One turn or mirror swaps these rows in pairs. Which row does each one swap with?
J_802: [ -1 -20  -1  -8   8   6  14  -7 -16  18   6   1  -8 -17  -6  19]
J_106: [  1 -15   1 -32   5  18   8 -16   6   0   1   4  10  -7 -14  12]
J_598: [  7 -20  -9   2 -14 -16   0  -5   0  -4 -10  -2  22  -3   7   9]
J_970: [ -8  -9  -9 -20   6  -3   3 -19   4   7 -17   4   9 -27  18   3]
J_958: [  1 -21  -3  -2  -4   8  -6   6  -6  14  -8  -5   8  -3  -5  37]
J_767: [-15 -15   6   0   0 -27  12  17   6   5 -17  -6  11  -9 -12  13]
J_685: [-13  -3   8 -12  10   0  26  15  24   4 -14 -11  19 -16  -8  -1]
J_965: [-19 -16  -2 -31  -4  -2   7 -15   9   6 -20 -11   6 -13 -18  12]
J_672: [ -7  -9   1  10  -6 -19  18  11  19  11 -20 -16   9 -19  -5   4]
J_753: [  2 -14  -4  -8  -1  35  -1  15   1   1  -9 -12   7 -17   3  14]
J_884: [-13 -15   5   0   8  36   0  10  -3  10  -2  -2  12 -13  -8  12]
J_146: [ -6 -11  -1  23   3  11  20   1  20  -6 -13 -13   9 -27 -16  11]
J_125: [ -8 -16   1  14   1  27   9 -13   5   7 -12  -2   5 -13 -25  12]
J_44: [ -6 -16  13   6  -2  21   5 -28  13   3 -21  -5   9  -6   2  16]
J_48: [ 12 -32   9 -15  10   2   3   3  -4 -16  -3  -8   0 -11 -14   7]
J_888: [-20 -16   1 -16  -2 -24  10  -4   5 -10  -5  -7   9 -12  15   9]
J_550: [ -8  -8  -8  -1  -3   5   4   2  12  29 -19  -5  25  -3  10  14]
J_836: [ -6 -16   4  21  -1   0   4  23  12   3   8  -3  10 -14  -7   6]
J_154: [ -1  -1 -18  -2  19  12  -9   2  11   3 -23  -1  21 -10   2   8]
J_524: [ -7  -6   0  26   0  -1   4   7  -3  -4   8 -15   6 -13  -4  12]
J_428: [  2 -16   4   1   6   1  19 -10   5 -11  14   6  -1 -32  -5   8]
J_510: [-12 -14   2 -15  -2  33  11 -19   9  -5  -1   4  15 -14   1  13]
J_810: [-11 -18  14  -9  20   5  11   4   6  -3 -15   4   5 -27  -1 -17]
J_320: [ 10  -6 -14   2   3  10 -13   9   6  10   2  -5  11  -4  -1  25]
J_167: [ -4 -10   3 -27   3 -21   8  -1   2  11 -24  -6   8 -13   8  13]
J_152: [  2  -4  -1 -26   6  20  13  -9  -4  -3  12   0  10 -13  -6   2]
J_174: [  2 -16   4  -8  -7   1   7   6  -4  -3  13  -2  -9 -20 -13  27]
J_514: [-12 -16  15 -18   2   1  11  -7   5  -3 -12 -19   3 -32   8 -11]
J_852: [ -7 -30  15 -19   0  -1   7  -2   7 -10 -18 -10  -3 -26  -5 -10]
J_381: [-13 -10   3   5  11  -1 -10  -6  23  -3 -32 -10  17 -18   3   0]
J_369: [  6  -6  -5  15   5  22  10  -8   7  -2  -6   7  13  -9 -24  11]
J_885: [-22 -12  14  -5   7   4  19  12  12  -3 -19  -8  29  -8   4  -4]
J_730: [-11 -13   3  -1  18  -3  -7  -2  17 -13 -24  -3  23  -2   0  -4]
J_418: [ -6 -17   0   6   4 -11  -4  -7   8  26   4  -5   4 -25 -20  14]
J_992: [ -8 -18   8 -17   1 -26   9  12   0  -8  -2  -8  11 -15  10  10]
J_835: [ -4 -16  -4 -15  -5   5  12  -2 -11  23   2  -3  -1 -21  -6  27]
J_489: [-10  -4   6   5  15   0  -3   0   7  -7 -10  14   3  -7 -14 -13]
J_435: [-10   4  -9   4   9  -5   5  -7  -1  21 -17 -14  22  -3   7  11]

J_48 swaps with J_965
J_167 swaps with J_174
J_369 swaps with J_381
J_152 swaps with J_514
J_852 swaps with J_106

